Named moves come first, each a turn or a mirror and shown by rows before and after it. Which of them, in which order, take the first row of each pair that follows to the second? Write the first one first, as in the answered first pair.
J170 (before -> after):
[ -6.7  -3.3   6.8 -36.0  25.8   7.4 -22.0   3.3  22.4 -11.0 -13.7 -20.8
 -17.1   0.3 -14.3   4.2 -12.5 -28.6  10.1] -> [ -0.9  25.2  -5.5 -38.1  28.8   9.4 -16.1   1.1  30.6   2.0  -4.5  -0.1
 -10.2   3.1 -20.9  -0.1 -15.4 -21.9  -4.5]
[ 34.1  -8.0  -7.8 -16.4   2.4  12.0   2.0 -23.8  14.3  16.9  17.6  24.0
  26.0  13.2  26.7   7.4  -8.1 -17.8  -4.4] -> [ 28.3 -38.2   3.9 -15.4  -0.4   9.2  -4.3 -21.1   6.2   4.3   7.9   2.3
  18.7   9.5  34.8  11.2  -5.4 -25.4   9.8]
[  4.1 -52.7  50.0  -0.1 -10.0  10.3   5.7 -36.1  10.2 -65.6 -19.5 -36.2
  29.2 -26.3   4.6 -33.2   4.0  -1.4   9.1] -> [ 24.4  41.2  11.9  -4.4  -0.1  18.6  25.6 -44.1  35.5 -21.6   8.1  30.9
  53.0 -16.2 -21.4 -44.8  -5.5  22.5 -38.8]
[-11.9  61.7 -16.1   4.2  -8.5  -2.7  29.1   0.6 -27.2  45.8   4.6  -2.3
  24.7  -1.1  -6.0 -11.4 -28.6  11.0  -0.8] -> [-28.0 -12.7  14.7   8.4 -15.7  -8.9  12.4   7.9 -45.4  10.1 -18.5 -55.5
   6.0  -9.1  15.3  -2.5 -21.1  -7.6  37.6]
J222 (before -> after):
[10.9 10.2 -6.6 44.2 -7.1 17.1 23.7 -6.9 -4.6 19.9 -2.8  0.5 21.3 27.2
 18.8 -9.1 -1.0 -0.7 11.4] -> [ -5.1  -1.3 -11.7  41.2  -5.3  10.4  18.0   3.9 -23.0  21.0  -9.7 -17.3
   5.4  17.1  21.9  -2.6  -0.5  -5.5  27.8]
[ 25.8  43.0   3.2   0.9  13.8  -2.1   8.5 -18.1  37.5  11.7   9.7  43.2
  30.9   5.3 -30.0 -18.8  -1.0   3.1 -41.7] -> [-38.7  -3.1 -15.7 -11.3  19.8 -28.2 -14.0  24.9 -37.0  16.7 -16.6 -31.8
 -33.1 -38.2 -16.4   8.6   1.3 -17.5  24.3]
[  9.6  33.8 -25.2   7.3  12.3   7.9  13.7  -3.4   3.2  32.6  11.0  27.1
  14.0  -3.3   0.8  10.2 -15.2 -15.2  -1.7] -> [ -9.6  19.2 -31.3   3.2  14.6   0.1   7.6   9.6 -18.8  34.3   2.7   4.3
  -5.9 -16.4   5.9  18.2 -14.1 -21.5  18.0]
J308 (before -> after):
[  7.3 -20.7   6.3  24.1   0.4   0.4  -6.4  16.3  -4.3  -7.4 -26.3 -31.2
  -4.0  -5.4   6.2 -10.8  16.4  14.4  -7.1] -> [  6.0 -20.5   2.8  25.1   2.0   0.1  -6.1  16.3  -8.3  -2.2 -27.6 -32.9
  -5.0  -5.8   9.6  -6.7  14.5  11.0  -3.2]
[  8.0 -13.1   3.7  28.7  -8.8  35.8  12.1  30.4   5.1 -27.9  -1.5 -13.9
  14.9  -3.8   4.9 -20.4  -2.6  -9.6   9.4] -> [  3.4 -15.3  -5.5  29.7  -1.3  31.6  12.7  32.6  -9.9 -10.0  -8.0 -17.3
   9.6  -6.1  14.2  -9.1  -9.9 -21.3  21.5]
[-22.6  12.9  21.4  -3.8 -17.7  -4.0   4.3  15.5  12.4 -36.4  -4.2 -14.8
 -13.6 -28.0 -20.4 -30.0  17.2  22.5 -23.0] -> [-16.2  19.1  17.9  31.3 -24.5   7.4  29.9   9.9   7.4 -23.9  -1.2 -18.9
   2.3 -11.5  -3.5 -36.5  15.7  22.8 -14.6]
[ -2.2  -6.6 -15.1  -9.8 -17.9   9.2  -2.5  -6.4 -36.7 -18.1 -27.0   2.8
  30.1   2.3  27.1  10.6   1.0 -10.1  12.2] -> [ -4.7  -9.2 -13.2 -23.7 -15.9   4.2 -12.6  -4.2 -35.6 -22.9 -28.2   4.8
  22.9  -4.9  20.3  14.0   0.3 -10.7  10.0]
Now pairs of rows:
(two moves a pair)
[-17.9  -8.9  -8.6 -26.3  14.7 -16.4 -14.9  37.4 -25.6   5.4 -12.5 -13.8
 -35.2 -24.6  -1.1  11.2 -14.0  -7.2  12.7] -> [ 31.9  28.7   0.8   4.6   7.1   8.6  17.6   2.9  24.1  14.3   6.9  37.0
  22.1  16.9   1.6 -11.0 -19.0   5.4 -28.7] : J222, J308
[-12.5  -2.8   5.8  41.1 -23.2  15.1  21.9 -26.1   9.5   1.3   4.1  -4.0
   2.7  23.2  -2.8 -29.7   9.7  29.2   1.6] -> [-21.5 -13.6  -6.7  42.5 -12.1   6.6  21.3 -21.6 -16.3  25.9  -6.8 -16.9
  -8.6  18.4  15.6 -10.4  -1.7   5.6  24.4] : J170, J308
[-15.6   6.1  -7.6  23.8 -19.6  13.9   7.7  13.3 -13.3 -15.5   2.7 -14.2
  -2.2  -7.5  -2.1 -13.7  16.4  15.7   3.6] -> [ -8.8   1.1   0.8  25.5 -22.5  15.6   8.7   7.1  -5.4 -21.0   3.0 -11.4
   3.8  -2.9  -1.2 -16.7  17.0  15.6   0.1] : J222, J170
[-25.0   9.7 -22.4 -19.2  -6.4  17.5  24.6  26.4  24.0  16.3   5.7  -9.0
  20.9 -20.7   8.0  21.7  -7.1   8.8   9.6] -> [-29.1  -9.9 -11.1 -29.2  -7.0  13.1  12.8  29.5  24.1  -0.2   0.4 -19.7
  13.3 -26.6   6.1  22.8  -2.7   7.5  13.0] : J170, J308
[ -4.5 -10.9   3.9   7.6  11.6  -5.9  -5.4  14.7  -3.4  13.1  10.3  -8.3
  15.1  -4.9  18.6   6.1 -16.9   0.3  -7.7] -> [ -1.2  -9.1   5.5   2.0  13.4  -6.7  -8.3  12.8   0.8  14.0  11.7  -1.7
  16.1  -4.5  15.5   7.4 -18.0  -0.7 -12.1] : J222, J308
[ -4.0 -14.1  19.4   0.5  -7.4   2.6  -4.7   5.7 -10.0 -25.9   4.5  -7.0
 -11.0 -10.1 -21.2  -4.2  10.3   7.5   0.4] -> [  8.2  -4.2  16.8  25.6 -12.7  13.4  15.1  -4.2  -5.2 -14.7   8.3   0.2
   7.8   6.7 -10.3 -10.3   7.9   8.5  -1.7] : J222, J308
[ 12.5   4.6  -0.7  30.9 -12.0   9.6   9.4 -13.5   5.6   1.4   2.3   5.0
  22.9   9.8   8.1 -13.1  -1.4   7.2  -2.2] -> [  1.4 -19.3   4.0  30.7 -13.4   4.8   2.9  -8.0  -8.0  -6.8  -7.0 -16.5
  10.9   2.1  14.5  -7.6   0.7  -0.6  14.7] : J170, J222
[ 18.9 -23.3  24.1   8.7   7.2   5.0   1.9 -15.1  11.6   1.6 -14.1  11.9
  17.3  18.5  17.9  12.8 -11.1 -20.1  -0.9] -> [  3.2 -35.8  24.4 -10.9  11.0  -6.0 -15.7  -3.1  -0.3  -6.8 -19.9  -1.9
  -3.8   0.6  11.0  20.5  -8.4 -21.6   8.0] : J222, J308
[ 12.2  55.7 -23.5 -16.6   2.8 -11.4  -8.0  20.7   9.4   8.9  -5.3   7.7
   5.8  -2.1 -40.8   5.4  11.1   6.3 -21.4] -> [ 36.7  11.6  18.5  -5.9  -8.4  -1.6 -10.5   0.1  37.0 -28.1 -11.5   2.2
  28.6  17.3 -29.2  -3.0  16.4   0.0 -26.3] : J170, J222
[ 11.9 -24.4  24.3 -29.7   0.5 -18.6 -18.1  -9.9  17.6 -42.2  -3.1 -49.6
   2.0  10.3  -5.4 -13.6  -9.8 -15.3  -3.8] -> [ 26.2 -13.9  24.6   1.3  -7.8  -3.9   5.8 -20.2  25.4 -35.2   3.0 -43.3
  24.2  30.1   5.0 -25.2 -10.4 -10.4  -7.3] : J222, J308
[  5.5  -4.0  -7.4  55.5 -11.3   7.6  22.1   1.7   4.5   1.2   6.8  -3.8
  16.9  19.1  28.6 -16.1  -3.1   4.5   0.6] -> [-17.1 -20.3 -18.5  26.1   4.5 -12.4  -1.1  17.4 -25.5  12.2  -6.8 -20.7
 -15.8  -6.4  30.1   9.6 -10.1 -14.7  21.7] : J222, J308
[ -1.5 -38.8  24.7   5.5 -12.2   7.8   4.3  -4.5  18.2 -33.0  -5.2 -10.5
   1.1  11.9  -6.4 -26.2  10.6   8.1  -6.8] -> [ -4.8 -38.6  14.9  28.3 -12.8  11.5  21.2  -4.4   1.4 -13.5  -8.7 -20.1
   5.8  18.4  11.6 -22.5   6.2   0.3   9.3] : J308, J222
[ 14.1  -3.5  28.3 -24.1  -5.0   4.5 -25.4  -9.8  28.1 -27.1  -0.5  15.5
  -1.2 -12.6 -30.4 -12.3   4.9   4.2 -27.1] -> [ 21.7   6.7  10.4  46.5 -12.2  24.1  25.1 -18.9   4.7  14.7  -2.4   3.3
  25.3  19.1  12.0 -14.1  -5.9  -6.3   0.6] : J308, J308
[-28.3  -4.2  -9.1  -3.0   2.2 -12.5  -4.1  -7.6 -11.3  11.8   8.1 -25.6
  -2.2   0.6   9.7 -13.4  16.2  -7.8   7.1] -> [-25.4  16.8 -16.9 -11.8   6.3 -13.1  -4.2  -8.1  -5.0  19.9  14.3  -8.7
  -0.2  -0.5  -0.1 -15.0  14.2  -2.0  -5.5] : J170, J308
[-19.1  13.5 -17.8  34.4 -13.5  -2.7  27.6  19.5 -20.6  -9.3   4.3 -27.2
  -4.5  -5.6  -1.6 -20.7  12.3  27.5   9.4] -> [-21.5  26.9 -32.5  24.9  -3.7  -7.7  24.9  22.0 -28.1  10.8   4.2 -16.4
 -10.0 -10.7  -2.3 -10.5   4.1  20.6  10.1] : J308, J170
[-10.7  -2.8 -17.7  12.4  -9.9 -10.3   7.3  -5.5 -23.3  17.6   1.9 -22.4
   0.4  -4.1  26.9  -2.2  12.6 -10.5  29.9] -> [ -6.6  31.4 -30.8 -19.0   0.6 -17.5  -4.6  -2.8 -13.2  28.5  11.1   8.2
  -4.3 -13.9   4.0  -0.2   9.3  -2.7   6.1] : J308, J170
[ -8.9 -19.0   0.3  29.4 -20.7  21.4   2.0  -5.5  16.3 -29.7  11.9 -15.9
  10.8  13.9 -17.3 -25.7  20.3  26.4  -7.1] -> [-21.3 -22.4 -26.9  34.8  -2.1  11.2   5.5   0.2 -25.1  23.3  -3.7 -27.0
  -3.2   9.1  12.9   6.1  -2.2  -9.0  28.5] : J308, J308
[ 11.7  28.7 -16.7 -14.0   4.9   5.1   5.0  -9.4  14.0  29.7   6.3  34.2
  13.6  12.3   5.8  12.3 -16.3  -9.1  -5.4] -> [ 10.3  26.3 -12.3 -29.3   7.1   0.6  -6.1  -7.0  18.9  20.7   6.4  37.3
   8.4   6.1  -4.3  12.8 -13.6  -6.8 -11.4] : J308, J308
[-11.1   5.8  -5.8 -49.2  29.0 -22.0 -17.0  -6.8 -13.9  36.4   1.9  24.1
  -5.3 -11.6  -6.4  18.8  -8.2 -29.2   1.1] -> [-11.7 -27.5  27.0 -56.7  14.8 -20.3 -31.8  -6.8   4.3 -14.9   1.0   6.8
  -8.0 -15.1 -18.5   5.0   9.2 -15.6  -5.6] : J308, J170
[-11.0 -16.8   1.7 -15.8   3.0 -25.7  -6.6   7.4 -10.2   9.2  -3.9  -7.1
  -7.0 -10.5   4.9   9.1   1.7  -6.3   7.7] -> [ -1.6 -12.6  16.5  -6.9 -10.5 -14.6  -0.6   2.4  12.6 -17.2   4.9  -1.6
   7.2  -1.9  -7.3 -11.4  13.9  15.6 -10.9] : J308, J308
[ -9.2  14.6  -8.4  26.2 -19.7  14.1  17.1  15.8  -5.9  -4.7   4.9  -3.6
  -0.7 -12.7 -15.9 -21.4  11.7  30.4  -4.9] -> [-15.3  11.4 -16.6  28.1 -14.5  11.4  18.1  20.1 -21.2  10.0  -0.8 -11.8
  -6.8 -16.0  -6.4 -11.5   5.9  20.0   8.8] : J222, J308
[ 20.6  11.2 -18.5 -31.2  30.9 -22.4  -9.4 -10.6  11.8  18.9  -9.8  13.5
 -15.3 -10.1  -4.0  37.4 -29.0 -19.7  -4.5] -> [ 37.1   1.3  -1.5 -25.9  26.3 -16.0  -7.7 -23.6  30.1   5.5  -9.1  20.7
   0.3   1.9  -1.8  30.5 -27.8 -19.5 -13.4] : J170, J222
[ -3.1  -5.7  -5.1  21.8  19.8   4.5  28.4  21.0 -15.1   5.9   7.9 -18.9
   4.6  15.0  -9.4 -24.8 -14.7  10.0  18.5] -> [  2.9   3.4  -6.3  21.9  19.1   6.4  30.8  18.3  -8.0   8.8  11.5 -10.0
  10.1  19.2 -12.2 -27.2 -16.7  12.5  11.9] : J170, J222
[ 34.9 -47.6  18.8   9.6  11.7  -8.6 -23.4 -16.4  22.4   4.8  -7.4  17.7
  23.7   4.5  12.0   0.5 -12.9 -28.3   2.8] -> [  3.2 -46.8  -4.3   1.2  18.5 -20.7 -30.3   5.7 -14.0  21.1 -13.8  -6.6
  -8.4 -17.5  13.3  13.4 -14.3 -33.4  27.9] : J170, J222
[  9.2   2.9   5.1  26.9  16.8  11.0   1.8 -19.4  40.5 -19.2 -11.4   1.9
  47.4  21.5  13.6   7.2 -17.3 -19.8 -11.5] -> [  3.2 -11.5   1.4  26.8  23.5   5.1  -1.4 -15.4  23.1  -8.4 -20.7 -11.8
  37.9  17.9  27.6  20.9 -24.4 -35.6   6.5] : J170, J308
[  2.6   4.3 -22.8  -3.3 -12.4   1.0   0.7   9.8 -13.2   7.7 -15.7  -6.5
 -18.7  19.1  -0.6  27.9 -22.8  16.8  22.9] -> [  3.0   8.3 -20.5 -20.2  -9.9  -4.1 -10.6  10.9  -6.4   0.3 -13.7   0.7
 -23.7  12.0 -13.1  27.6 -20.7  20.5  13.4] : J170, J308
[  6.5 -39.3  13.1 -20.5   1.6  -3.9 -24.1  -2.6   5.7 -17.9  -4.2 -14.7
  -5.4 -12.0   4.0   5.5   1.9  -8.4   1.4] -> [-10.9  -4.8 -18.6 -27.9  10.3 -11.1 -21.9  11.0 -13.4  10.4   1.8  -8.3
 -21.1 -25.4  -5.8  10.4  -2.9  -2.9   2.9] : J170, J222
[ 14.7 -21.0  29.2 -16.5  -1.8   1.1 -13.5  -7.2  23.9 -15.9   1.9   6.4
  15.2   1.0  -0.2   7.3  -2.5  -3.4 -11.5] -> [  9.9  21.2   2.1 -22.0   5.9  -1.2  -7.1  -0.9  19.0  10.6  11.8  25.1
  12.5  -4.2 -11.8   7.7  -7.6   5.7 -21.6] : J222, J170
[  6.1 -26.7   5.5  -3.2  -3.5   8.6 -25.4 -19.1  -7.9 -41.1  -1.3 -23.2
 -22.1 -16.0  10.9   4.8  -3.6 -13.2   7.1] -> [ 19.4 -17.8  13.0   7.3 -11.3  17.9 -16.9 -27.5  11.0 -49.4   6.7 -11.3
  -5.2  -4.5   7.9  -8.1  -0.1  -2.1  -7.7] : J308, J222
[-18.0  15.1 -12.8 -22.6  -6.0  19.0 -18.6  10.2 -11.5  -3.3  18.9   2.0
 -33.8 -13.6 -10.0   6.6   8.7  -6.0 -14.3] -> [-14.5 -16.6   9.0 -18.3 -11.9  20.3 -22.5   5.2  -6.5 -24.5  11.2 -12.0
 -30.0  -9.3  -2.0   5.8  11.0 -13.1  -6.1] : J222, J170
